Small tables with named rows and columns. After each table, cells are looked up by row and column.

korag.tsv
	pamabi	vifos	rof
popos	234	167	137
ruv	109	141	193
mos	87	149	167
kigoza	129	152	117
bebo	219	171	136
bal	92	168	93
norotiz	87	157	123
dom	41	163	201
bozet	137	153	130
pim	163	126	111
napo	160	117	93
zat	99	128	138

What is the vifos of bozet in korag?
153
What is the rof of bebo in korag?
136
What is the rof of norotiz in korag?
123
What is the pamabi of bal in korag?
92
What is the rof of popos in korag?
137
What is the rof of dom in korag?
201
What is the vifos of ruv in korag?
141
What is the vifos of zat in korag?
128
Which row has the largest rof? dom

kubevor.tsv
	musemad	pelufeb	pidet	mazat	futu	luzutu
sidaz	14958	-38036	13919	9310	-62286	-58758
siv	26656	-31331	-20644	-10595	79181	-52997
lus	34713	-33040	-23376	-37432	74540	-58758
geni	7340	-78575	-23376	43933	-78200	-8197
sasata	36548	21256	18628	-37432	-78200	-4352
feze	-22580	19779	12738	95829	2192	-18945
mabup	-22580	18173	12631	96216	-2758	-16401
ranetu	-2909	-78575	-20231	51369	-78163	-17709

What is the pidet of feze in kubevor? 12738
What is the futu of sidaz in kubevor? -62286
What is the mazat of mabup in kubevor? 96216
What is the musemad of ranetu in kubevor? -2909
What is the mazat of sasata in kubevor? -37432
What is the pelufeb of feze in kubevor? 19779
What is the mazat of feze in kubevor? 95829

gotati =
	veso	vimag	vali	ruvap	rumuber	luse	gimete
git	-505	437	-370	-194	572	11	140
veb	-541	312	-469	-115	543	3	89
daz	-90	-450	339	-463	-372	96	-506
geg	-245	-362	257	-730	-207	348	-569
lotupi	238	-563	176	-136	-736	-319	-419
genuzab	-262	-360	297	-579	-295	200	-595
bunive	-106	123	-482	174	43	-378	203
tif	-128	161	-473	226	32	-409	377
fakat	-28	124	-426	299	107	-430	399
geb	-121	100	-486	228	82	-370	255
mil	269	-554	211	-124	-700	-273	-386
tum	22	108	-572	323	37	-404	389
molode	-115	49	-397	119	5	-291	183
vapa	-510	338	-356	-107	575	-27	98

vali of veb = -469
vimag of tif = 161
gimete of mil = -386
luse of geg = 348
gimete of genuzab = -595
rumuber of geg = -207
gimete of tif = 377

fot.tsv
	buf	bofenu	kas	balupo	famaloz
lor	99896	62199	91202	13645	85450
sekiki	87471	58757	80559	24192	77483
fefale	62538	54074	60519	45943	60223
zed	22995	44020	33731	84711	2507
kiv	89976	60403	83273	22319	78569
gipip	82360	50680	72202	26761	77850
fopobe	50390	35908	40288	53367	56767
nunomig	33477	28833	24595	69450	36544
zok	77652	61748	75559	34044	68064
peg	28646	41591	33522	77950	16059
kesamu	37405	50439	44893	70778	24285

kas of peg = 33522
balupo of nunomig = 69450
bofenu of fopobe = 35908
bofenu of nunomig = 28833
bofenu of fefale = 54074
balupo of lor = 13645
kas of lor = 91202
buf of kiv = 89976
kas of gipip = 72202
famaloz of sekiki = 77483
buf of fefale = 62538
famaloz of zed = 2507
buf of kesamu = 37405
famaloz of zok = 68064
buf of zed = 22995
kas of fefale = 60519
balupo of fefale = 45943
balupo of sekiki = 24192
balupo of kesamu = 70778
bofenu of sekiki = 58757

rebivo:
          mame  zusonan  sinamoz    gok  sasobas  busuz    tak    tov
bif      -31.9     -3.6    -14.7    0.9     22.0  -12.8  -49.6  -39.1
tibu     -15.3    -22.4     -9.1  -16.7      2.8  -24.1  -28.1  -39.0
ronizu   -36.0     10.2      4.5   10.1     14.7  -29.0  -36.9  -29.5
lar      -45.9    -14.4    -15.2  -54.2      3.3  -17.7  -50.4  -29.7
vepap     -7.2     -5.6      6.6    6.8     23.5   -7.2  -38.6  -47.1
vapivuv   47.3    -33.6    -36.6  -24.0    -21.9   -6.0  -15.8  -35.6
surufeb  -26.9     30.3     28.1   54.0     93.2  -20.5  -83.4  -64.1
nupi      33.6     21.5     24.6   63.1     55.9   -7.3  -54.9  -67.9
zol      -25.2    -27.9    -34.6  -31.9    -28.7  -17.3  -15.9  -24.1
lagivib  -14.0     22.2     22.9   34.8     54.2  -21.6  -53.7  -59.9
pupag    -20.8    -27.4    -18.3  -38.4    -16.5   -2.4  -21.1  -18.9
voreg    -51.2    -12.8     -0.2  -39.5    -15.7  -15.2  -29.1  -12.7
zude       9.7    -16.0    -23.2   -8.2    -50.9  -17.0   20.4   -4.5
mekar      4.0    -23.0    -18.5  -34.9     17.3  -12.3  -57.5  -57.3

busuz of vepap is -7.2
mame of lagivib is -14.0
sinamoz of pupag is -18.3
busuz of nupi is -7.3
mame of zude is 9.7
zusonan of zude is -16.0
tak of vepap is -38.6
zusonan of bif is -3.6
gok of ronizu is 10.1
mame of voreg is -51.2
tak of lagivib is -53.7
sasobas of lagivib is 54.2
tov of surufeb is -64.1
gok of zude is -8.2
mame of pupag is -20.8
busuz of surufeb is -20.5
sasobas of voreg is -15.7
sinamoz of bif is -14.7
tak of voreg is -29.1
tov of bif is -39.1

